cols: Q F M X A B R E
[-0.77  3.78 -0.80  0.68  0.04  0.75  0.74 -0.29] -> <116>
[-1.74  8.26 -1.69 -1.69 -0.09  1.31  1.21 -0.35] -> <135>
[-0.30  4.13 -0.82 -0.45 -0.39  1.82 -1.93  1.06] -> <23>
[-0.82 -0.82 -0.82 -0.45 -0.15  1.82 -1.93 -0.82] -> <102>
all <116>: [0.75] -> 5
all <135>: [-1.69] -> 2 3
all <102>: [-0.82] -> 0 1 2 7
col: [-0.29 -0.35  1.06] -> E
col: [ 0.04 -0.09 -0.39] -> A

cols: Z S Y N T H G
[ 0.76 -0.05 -0.39 -0.07 -0.39 -0.39  0.76] -> <115>
[-0.06 -0.06 -0.56  5.00  0.76 -0.56 -0.06] -> <70>
[ 0.76  3.25 -0.56 -0.40 -0.69 -5.82  0.43] -> <57>
all <115>: [-0.39] -> 2 4 5
all <70>: [-0.56] -> 2 5
all <115>: [-0.07] -> 3
all <115>: [-0.05] -> 1
asked: [ 0.76 -0.05 -0.39 -0.07 -0.39 -0.39  0.76] -> <115>
all <70>: [-0.06] -> 0 1 6

cols: J L C U K D P V W
[ 0.95  3.88 -0.41 -0.12  2.15  0.47  2.43  3.55 -2.23] -> <83>
[-0.78 -2.07 -2.24  0.14  1.03  0.70 -0.28 -0.65  2.18] -> <167>
[ 0.32  0.01 -1.99  0.14 -1.63  4.36  1.19 -0.56 -0.18] -> <131>
[ 0.92 -2.55  1.39 -2.61 -6.73  0.16  0.45  4.82 -1.96] -> <156>
[ 1.69 -0.59 -0.59 -3.09 -0.59 -3.09  0.13 -3.09 -3.09] -> <26>
[ 4.70  2.73  0.86 -3.53 -0.21  1.36  4.75  4.17 -6.98] -> <197>
[-0.53  0.05 -6.06  1.85  2.27  2.89  0.15 -1.50  4.67] -> <159>
[ 3.61  1.62 -0.24  3.61 -2.15  3.61 -3.18 -1.92 -0.60] -> <168>
[ 3.77 -1.91 -0.71 -3.59 -2.84  4.14  0.73 -2.47 -3.58] -> <194>
[ 1.69  1.38  2.08 -1.80 -2.75 -1.80 -0.01  0.18 -4.32] -> <119>
[ 2.99  3.62  3.82 -1.06  4.83 -1.94  4.83  3.01  2.99] -> <45>
all <26>: [-0.59] -> 1 2 4
all <168>: [3.61] -> 0 3 5
col: [-0.59  0.86 -6.06 -0.24 -0.71  2.08] -> C
col: [0.32 0.92] -> J
all <45>: [4.83] -> 4 6
col: [ 4.36  0.16 -3.09  1.36  2.89  3.61  4.14 -1.80 -1.94] -> D
all <83>: [-2.23] -> 8

cols: niro pite Tamek Motik des
[ 3.81  0.33  1.87  6.79 -3.61] -> <121>
[-3.31  0.05  0.93  0.67 -0.01] -> <112>
[ 2.36  0.33  1.87  6.79 -3.61] -> <30>
[-3.31  0.05  0.93  0.67  4.22] -> <126>
[-0.79 -2.99  3.15 -3.12  4.22] -> <97>
[-5.48 -1.62  3.10  3.53  4.49] -> <2>
[-0.79 -1.55  3.15 -3.12  4.22] -> <35>
[ 5.33 -0.96 -2.42 -1.68 -4.73] -> <147>
col: [ 4.22 -4.73] -> des
col: [ 0.33  0.05  0.33  0.05 -2.99 -1.62 -1.55] -> pite

cols: donu buvif libib nebik makiv
[-0.33  0.68 -0.70  0.68 -0.72] : <5>
[-0.81  2.85  0.05  2.21 -1.88] : <7>
[-0.81  2.85 -1.82  2.21 -1.88] : <142>
[0.69 1.21 0.69 0.69 0.69] : <139>
[-0.45  1.80 -1.08  1.34 -1.00] : <143>
[ 0.17 -6.32  2.07 -3.87 -0.15] : <106>
[-0.27 -4.71  1.00 -2.76  0.70] : <86>
col: [-0.33 -0.81 -0.81] -> donu
col: [ 2.21  2.21  0.69  1.34 -3.87 -2.76] -> nebik
all <5>: [0.68] -> 1 3
col: [ 0.69 -1.08] -> libib
all <139>: [0.69] -> 0 2 3 4

cols: pon nabev serun lipa fubev Dibuv tib
[ 0.02 -1.16 -1.92  1.30  0.99  0.02 -1.97] -> <84>
[ 1.25 -0.18 -0.19  0.01 -0.84  0.61 -0.43] -> <73>
[-0.85 -1.32 -2.56  2.01  1.56 -0.54 -2.22] -> <24>
[-0.66  1.25  2.53 -2.02 -0.08 -0.08  2.29] -> <60>
[ 0.86  4.79  6.01 -2.64 -6.83 -0.49 -1.86] -> <74>
[-0.52 -1.18 -0.52 -0.52  1.10 -0.52 -2.02] -> <108>
[-0.59  1.15  2.53 -2.13  0.11  0.02  2.14] -> <105>
[-0.35 -2.59 -2.59 -2.59  1.93 -0.05 -2.76] -> <53>
[ 0.86  4.79  6.01 -2.64 -6.83 -0.49  7.66] -> <166>
col: [-0.18 -1.32  1.25  4.79 -1.18  1.15 -2.59  4.79] -> nabev
col: [-0.08 -6.83  1.10] -> fubev
col: [-0.19 -2.56  2.53  6.01] -> serun
all <108>: [-0.52] -> 0 2 3 5
all <53>: [-2.59] -> 1 2 3
col: [ 0.02  0.61 -0.54 -0.08 -0.49 -0.52  0.02] -> Dibuv

cols: Sop fone lovos Rele Dup
[-2.92  3.69 -3.34  0.89 -2.23] : <28>
[-6.14 -2.27  0.28 -6.47 -0.83] : <99>
[-6.47 -2.27  0.28 -6.47 -1.63] : <127>
[-3.53  0.27 -2.26 -1.72 -3.98] : <62>
[ 3.00 -2.15  0.50 -0.03 -2.38] : <141>
col: [-1.63 -3.98] -> Dup
all <127>: [-6.47] -> 0 3
col: [ 3.69 -2.27 -2.27] -> fone
col: [ 0.89 -6.47 -6.47 -1.72] -> Rele
all <62>: [-1.72] -> 3
col: [-0.83 -1.63] -> Dup

cols: muf Sinal lim kimed ropom Reruf nutep
[ 1.10 -0.54  1.06 -0.75  0.01  1.70 -0.32] -> <48>
[ 0.14 -3.28 -0.36 -0.93 -1.37 -0.30 -1.33] -> <67>
[-1.35  0.01 -0.06 -1.33 -1.80 -0.61 -2.88] -> <20>
[ 0.14 -3.28  1.39 -0.93 -1.37 -0.30 -1.33] -> <161>
[-0.77 -0.77 -0.72 -0.72 -0.72 -0.77 -0.72] -> <8>
[ 0.38 -0.77  0.16  0.68  1.62  0.56  1.55] -> <64>
[ 1.04  0.46 -1.05  2.69 -0.22 -2.12  3.44] -> <15>
[-2.08  1.25 -1.55  0.90  0.13 -0.33  4.53] -> <10>
[ 0.95  2.07 -0.76  1.80  3.52  1.39  3.72] -> <90>
[ 2.79 -0.68 -1.73 -1.14 -1.73 -0.33 -6.10] -> <71>
col: [-1.37 -1.80 -1.37 -0.72  1.62 -0.22  0.13  3.52] -> ropom
col: [ 0.14 -0.77  0.38] -> muf
col: [ 3.52 -1.73] -> ropom
all <71>: [-0.33] -> 5
all <8>: [-0.77] -> 0 1 5
col: [1.25 2.07] -> Sinal
col: [-0.06  1.39] -> lim

cols: gil Gebe kizu teg lef
[-3.03 -1.66 -3.33 -2.85 -2.84]  <18>
[ 0.23 -0.15  0.11 -2.82 -4.21]  <113>
[0.23 0.23 0.11 0.04 0.23]  <66>
[1.55 0.24 1.13 0.34 2.79]  <89>
col: [-2.85 -2.82  0.04] -> teg
all <66>: [0.23] -> 0 1 4

cols: rofar Pemon sizi puvo Rezup nobiz goda Kemul sitot Bog
[-0.86 -1.70 -1.43 -7.74  0.01  0.22  1.17 -0.12 -1.56 -0.86] = <79>
[-1.56 -1.70 -0.76 -1.56  0.01  0.23 -0.87 -0.12 -1.56 -0.87] = <46>
[ 0.22 -7.74 -0.76 -7.74  0.01  0.22  1.17  0.22 -1.56  0.22] = <77>
[-0.19 -1.70 -0.19 -7.74  0.01  0.22  0.00 -0.12 -0.28 -0.87] = <109>
col: [0.23 0.22 0.22] -> nobiz
all <46>: [-0.87] -> 6 9
col: [ 0.22 -0.19] -> rofar
all <109>: [-0.19] -> 0 2
all <77>: [0.22] -> 0 5 7 9
all <79>: [0.01] -> 4

cols: nep gurir tamo Demu Taz duki tipif nug
[-1.46  1.11 -3.23  2.70 -4.67  5.94  6.21  1.33]  <214>
[ 1.04  2.65 -1.86  0.50 -1.08  5.32  3.55 -0.32]  <202>
[ 0.88  2.94 -2.24  0.63  2.90  6.08  3.89 -0.09]  <12>
[ 0.07  3.09 -3.16  1.33 -2.58 -1.53  5.04  0.63]  <33>
[-1.22  1.64 -3.42  2.53 -4.44  6.68  6.26  1.28]  <98>
[-1.54 -1.54 -2.45  0.74 -1.54  6.50  4.10 -1.54]  <179>
[-0.58  2.60 -3.47  1.95 -3.59  7.59  5.82  1.02]  <59>
[ 0.57  3.13 -2.69  0.89 -1.82  6.90  4.36  0.24]  <182>
[ 7.68  2.91 -3.35  1.62 -3.07  7.68  5.44  0.83]  <177>
[ 0.34  3.15 -2.93  1.08 -2.16  7.27  4.67  0.43]  <32>
[-0.91  2.16 -3.50  2.26 -4.07  7.26  6.12  1.17]  <169>
[ 0.97  2.79 -2.04  0.56 -1.19  5.69  3.71 -0.21]  <198>
col: [ 1.33 -0.32 -0.09  0.63  1.28 -1.54  1.02  0.24  0.83] -> nug
all <179>: [-1.54] -> 0 1 4 7
all <177>: [2.91] -> 1
col: [5.82 4.36 5.44 4.67 6.12 3.71] -> tipif

cols: zaz radaz seki bif
[ 1.88 -0.95 -2.50  6.09]  <40>
[ 1.25 -1.20 -1.46  3.19]  <188>
[-1.85 -1.11 -1.85 -1.85]  <191>
[ 2.08 -0.46 -1.84  3.89]  <157>
[-1.25 -1.25 -1.25 -1.25]  <68>
[ 6.12 -0.81  6.12  6.12]  <163>
[ 1.77 -0.19 -0.62  2.59]  <124>
[ 0.19  0.02 -0.10  0.29]  <180>
[ 1.70 -1.10 -2.39  5.56]  <114>
[ 1.88 -0.74 -1.40  4.05]  <29>
col: [-1.85 -1.84 -1.25  6.12 -0.62 -0.10] -> seki
all <163>: [6.12] -> 0 2 3
col: [-1.85  3.89] -> bif
all <68>: [-1.25] -> 0 1 2 3
all <191>: [-1.85] -> 0 2 3

cols: pidot tusem barop vara Pavap nodaz rugut Debe voti lika
[ 6.62  0.31  4.08 -4.51  4.15 -2.87 -3.38 -1.43  4.45  4.25] : <19>
[ 1.98 -1.61  0.51 -2.32  1.56  0.46 -0.59  2.80  0.95  4.36] : <9>
[ 1.98 -1.61  0.51 -2.32  0.46  0.46 -0.59 -1.27  0.04  1.67] : <56>
[-2.71 -4.35 -1.26 -2.21  4.40  1.21 -0.18 -0.65 -3.91 -3.39] : <6>
[ 3.74  3.50 -2.51  0.24 -2.43  1.09  4.87  1.49 -1.11  0.24] : <91>
[ 5.66 -3.33  2.05 -5.91  5.00 -3.68 -4.66  0.82  2.28  6.10] : <51>
[-0.58  1.02 -0.83 -0.74  1.14  0.38  0.29 -1.99 -0.51  0.56] : <164>
[ 2.10  0.42 -1.39  0.61 -1.28 -1.36  0.98  1.10  0.23  0.86] : <65>
[ 2.58  2.17 -3.14  5.14  4.67 -4.46  2.27 -4.28 -1.26  0.39] : <133>
[ 1.98 -1.61  0.51 -2.32  1.56  0.46 -0.59 -4.69  0.04  1.67] : <171>
[-0.58  1.02 -0.83  4.42  1.14  0.38  0.29 -1.99 -0.51  0.56] : <3>
col: [1.02 0.42 2.17] -> tusem
all <56>: [-1.27] -> 7

cols: Lobut pida pofu rolo kele veva
[ 3.64  3.11 -5.38  0.93 -0.10  1.23] = <107>
[-1.44 -3.22 -0.29  1.40 -3.74  3.18] = <123>
[ 2.35  1.25 -7.52  2.51 -2.44  1.63] = <42>
[ 3.77  3.23 -6.48  1.88 -3.39 -0.58] = <136>
[ 3.77  3.23 -6.48  1.41 -0.19 -2.06] = <129>
[ 0.63  1.35 -1.42 -0.70  1.41 -3.73] = <37>
col: [ 3.18  1.63 -0.58 -2.06] -> veva
col: [-1.44  2.35  3.77  3.77] -> Lobut
col: [-5.38 -0.29] -> pofu
col: [1.25 3.23 3.23] -> pida
col: [-0.58 -2.06] -> veva
col: [-3.74 -2.44 -3.39 -0.19  1.41] -> kele
col: [1.40 2.51 1.88] -> rolo

cols: pamo Fige Gezas vimog bof rozo suzim Gon
[ 1.82 -2.06 -1.54 -1.83 -2.14  1.77 -1.21  0.01] : <47>
[-2.84 -0.48  2.36  1.73  2.23 -0.13  6.80 -1.69] : <85>
[-5.05 -2.44  0.13  2.89 -8.45 -0.44 -6.23 -3.45] : <38>
[ 1.50 -5.66 -1.24 -0.29 -0.58  2.36 -3.58  0.33] : <148>
[-1.70  2.35 -1.43 -5.76  6.75  3.22 -6.99  0.69] : <94>
[-1.76  1.61 -0.49  2.44 -0.62 -0.44  0.02  3.00] : <134>
[ 0.22  3.96 -0.75  3.48 -3.20 -0.25 -2.84 -2.26] : <34>
[ 2.42 -2.00  1.97 -0.26 -4.20 -0.59  1.98 -0.23] : <117>
col: [ 0.69  3.00 -2.26 -0.23] -> Gon
col: [-5.05  1.50 -1.70 -1.76] -> pamo
col: [-2.44 -5.66  2.35  1.61  3.96] -> Fige
col: [ 3.00 -2.26] -> Gon

cols: Dano mun Peko mikos zilo Zif Vozub tuso
[ 3.43 -2.58  0.98 -2.09  4.86  1.88 -4.65 -3.77]  <150>
[-0.20 -2.10  0.89 -0.20 -0.20  0.96 -2.10 -2.31]  <76>
[ 4.48  3.64 -3.20 -4.15 -0.48 -2.89 -5.27  3.33]  <52>
[-0.48  3.92 -6.59  3.39  2.10 -1.51 -0.50 -0.19]  <152>
[ 1.96  2.97  1.94  2.87  5.84 -0.19 -4.86 -1.95]  <87>
[-1.92  0.96  0.89  0.89 -0.20  0.96  0.96 -2.31]  <111>
[-0.48  3.92 -6.59  0.97  2.10 -0.06 -0.50 -2.31]  <101>
col: [-2.10  3.64  3.92  2.97  0.96] -> mun
all <111>: [0.96] -> 1 5 6
col: [ 0.89 -6.59] -> Peko
all <76>: [-0.20] -> 0 3 4

cols: libev pezet Fav nukeb Busab Vazu Lam disid nafif
[ 2.00  1.87  1.99 -3.00  1.05  0.38  0.38  6.87 -1.70] = <110>
[-1.00 -3.37  2.24  5.57 -2.27 -1.82 -3.75 -0.24 -0.76] = <4>
[ 2.00 -3.00 -0.47 -3.00  1.05  1.88  4.95  0.87 -0.73] = <16>
all <110>: [0.38] -> 5 6
col: [ 2.24 -0.47] -> Fav
all <16>: [2.00] -> 0
col: [-3.00  5.57] -> nukeb
all <16>: [1.88] -> 5

cols: kige gapum vazi berez
[3.61 1.98 3.61 3.61]  <122>
[-1.63 -1.63 -1.63 -1.63]  <25>
[ 3.62 -1.12  3.62  1.54]  <88>
[2.08 2.07 3.62 3.19]  <43>
col: [-1.63 -1.12  2.07] -> gapum
all <25>: [-1.63] -> 0 1 2 3
all <43>: [2.07] -> 1
all <88>: [3.62] -> 0 2
col: [ 3.61 -1.63  1.54] -> berez
col: [ 1.98 -1.63] -> gapum
all <122>: [3.61] -> 0 2 3

cols: sogi nuf tozit Fabov Rebip fizos
[-3.65 -1.52 -2.04 -0.79  4.20 -3.87] : <155>
[-0.92  1.13  2.03 -1.66 -3.20  3.84] : <128>
[ 1.81 -1.20  1.81 -1.42  0.87 -1.42] : <17>
[ 1.81 -1.20 -0.39  3.46 -5.76  2.54] : <21>
[-3.88 -3.94 -3.88 -3.88  1.34  2.33] : <170>
[-0.57 -1.23 -3.23 -1.16  6.31 -3.21] : <140>
[ 1.66 -0.80 -0.32 -2.20  1.96 -0.81] : <120>
[ 1.67 -2.31  1.34 -1.25 -0.10 -3.00] : <151>
[-0.82 -0.12  1.35  1.35 -0.12 -0.08] : <165>
[ 0.55  0.55 -0.86 -1.41 -0.44  0.73] : <183>
all <17>: [-1.42] -> 3 5
all <170>: [-3.88] -> 0 2 3
col: [-3.20  0.87 -5.76] -> Rebip
all <165>: [1.35] -> 2 3

cols: paf sof pir fenu Nis Divo Sul ver
[-5.35 -6.54 -3.48  1.31  5.21  6.28  3.72  5.80] -> <61>
[ 6.43  5.10  0.21 -3.28 -6.48 -5.44 -0.33  3.08] -> <22>
[-0.35 -3.47 -3.47 -5.00  5.81  5.81  5.81  5.17] -> <13>
[-2.03 -5.94 -6.08 -1.85  1.59  5.99  5.92  2.06] -> <95>
col: [-6.54  5.10 -3.47] -> sof
all <61>: [-3.48] -> 2
col: [-6.48  5.81] -> Nis
all <13>: [-3.47] -> 1 2
all <13>: [5.81] -> 4 5 6
col: [ 1.31 -3.28 -5.00] -> fenu

cols: borod Dem gan pebi vetum Lel
[-3.95  7.20  0.06 -3.33  2.56 -0.03]  <82>
[-3.40  5.85 -0.89  2.21  3.52  0.40]  <27>
[-3.51  6.97 -3.51  6.97  6.96 -3.51]  <137>
[-3.94  6.64  0.09 -2.96  2.23 -0.17]  <11>
col: [-0.89 -3.51  0.09] -> gan
all <137>: [6.97] -> 1 3

cols: Davuv doli Kuled Nufev Zor posar
[ 2.45 -1.17 -0.17 -1.61 -1.37  0.09]  <44>
[ 4.23 -0.07  0.05  1.38 -0.99 -1.13]  <100>
[ 2.05 -1.16  1.05  0.67 -0.56 -1.18]  <50>
[-2.22  0.83 -1.62  0.83  0.83 -1.39]  <55>
[ 2.05 -1.16 -1.62  0.67 -0.56 -1.18]  <92>
[-1.40 -1.40 -4.01 -1.40 -4.35 -4.35]  <160>
[ 5.51 -6.12  6.42  0.68 -3.06 -2.29]  <162>
all <55>: [0.83] -> 1 3 4
col: [-1.18 -1.39 -1.18 -4.35] -> posar
all <160>: [-1.40] -> 0 1 3
col: [-1.37 -0.99 -0.56  0.83 -0.56] -> Zor

cols: Tuka vupo patep pum
[-6.02 -0.98 -6.47 -1.76]  <172>
[-6.48 -6.48 -4.43 -6.48]  <41>
[-6.60 -0.92 -3.48 -0.62]  <204>
[ 2.93  3.92  1.82 -3.93]  <205>
[-2.63 -0.68 -1.09 -1.08]  <154>
[ 1.27 -4.33  2.50  6.53]  <103>
[ 1.02 -3.29  0.05 -2.72]  <39>
[-7.30 -1.07 -4.14 -1.93]  <81>
[-0.02 -0.64 -0.05  0.46]  <144>
[ 1.39  1.00  1.78 -1.44]  <189>
[ 2.03  2.56  2.99 -6.70]  <146>
[-2.90  7.13 -4.97  5.73]  <58>
col: [-6.02 -6.48 -6.60  2.93 -2.63  1.27  1.02 -7.30 -0.02  1.39  2.03] -> Tuka
col: [-6.02 -6.48 -6.60  2.93] -> Tuka
all <41>: [-6.48] -> 0 1 3
col: [1.39 2.03] -> Tuka
col: [ 1.82 -1.09  2.50  0.05 -4.14 -0.05  1.78  2.99 -4.97] -> patep

cols: bateg Notaf tove rer Dozu Konas sunug
[ 3.89 -4.77  1.40  5.97 -1.81 -4.96  1.35] = <206>
[ 4.72  0.20 -1.68  4.65 -2.57 -3.27  5.29] = <173>
[-0.13 -3.34  2.62  2.77  3.90  1.35  5.15] = <125>
[ 0.02  0.03 -1.98  0.02 -1.98 -1.98  0.02] = <207>
[-2.02 -2.43  1.72 -1.64 -0.42 -0.96 -7.05] = <216>
[-3.26  0.78  0.46 -3.99  0.76  1.94 -5.03] = <104>
[-3.00  5.45 -2.01 -5.22  1.65  4.92  0.78] = <176>
[-3.18  5.17 -1.70 -5.11  2.17  5.23  1.23] = <178>
[-0.81 -0.02  0.00 -1.39 -1.00 -0.54 -3.81] = <186>
[ 0.74 -0.49  0.19  1.29  0.47 -0.10  2.22] = <187>
[ 0.15  4.53 -3.09 -2.84 -2.90  0.02 -2.22] = <69>
[-0.03 -0.32  0.31  0.36  0.65  0.35  1.03] = <93>
col: [-1.98 -0.96] -> Konas
all <207>: [0.02] -> 0 3 6
all <186>: [-1.39] -> 3
col: [ 3.90 -1.98 -0.42] -> Dozu

cols: daz pagat Kuf Farim meb kur tipa Dudi rupan
[-0.64 -1.14  2.23  0.55  3.31 -4.26 -5.11  0.84 -1.99]  <36>
[-2.23 -1.96 -1.96  7.34 -1.78 -6.39  0.96 -3.22  3.93]  <72>
[ 4.81  3.92 -2.31  4.12 -2.06  3.92 -2.06 -2.06  3.92]  <49>
[-1.79 -2.14  3.29 -0.46  6.25 -4.12 -5.30  3.80  0.56]  <63>
all <72>: [-1.78] -> 4
col: [ 3.92 -4.12] -> kur
col: [-5.11  0.96] -> tipa
col: [-1.96  3.92] -> pagat
all <49>: [3.92] -> 1 5 8

cols: Tekep leget Luze tevom Seri vur Todem duf
[-3.07  0.32  2.57 -1.16  2.57  1.08 -1.16 -1.16] : <211>
[ 2.22  1.20  0.27 -4.81 -1.27  0.70  5.27 -3.11] : <54>
[ 3.87 -1.15  3.16  0.02 -4.37  0.53 -1.22  1.96] : <149>
[-1.13  4.59 -5.01 -3.29  2.97 -0.65  3.44 -3.54] : <31>
[ 6.48  0.18 -1.58 -6.78 -4.11  0.43  8.15 -5.50] : <210>
[-2.05  5.49 -5.90 -0.58  5.31  1.27  3.40 -4.33] : <200>
[ 2.24 -4.89  4.44  1.67 -3.09  1.64 -2.47  4.02] : <201>
[-1.73  4.00 -7.47 -0.50  4.48  0.65 -0.50 -2.41] : <195>
[-4.95  5.21 -3.32 -0.60  5.39  0.18  0.73 -1.36] : <145>
[ 0.13 -0.35 -0.14  0.97  0.08  0.36 -0.96  1.28] : <14>
[-3.95 -0.80  1.00 -4.66 -5.03 -0.93  4.98 -3.95] : <190>
[ 5.21 -8.05  6.58  1.58 -6.58  0.65 -3.25  5.66] : <96>
all <190>: [-3.95] -> 0 7
all <201>: [1.64] -> 5
col: [ 6.48 -2.05] -> Tekep
all <211>: [-1.16] -> 3 6 7
col: [-3.11  1.96 -3.54 -5.50] -> duf
all <195>: [-0.50] -> 3 6
col: [-1.16 -4.81  0.02 -3.29 -6.78 -0.58  1.67 -0.50 -0.60  0.97 -4.66] -> tevom

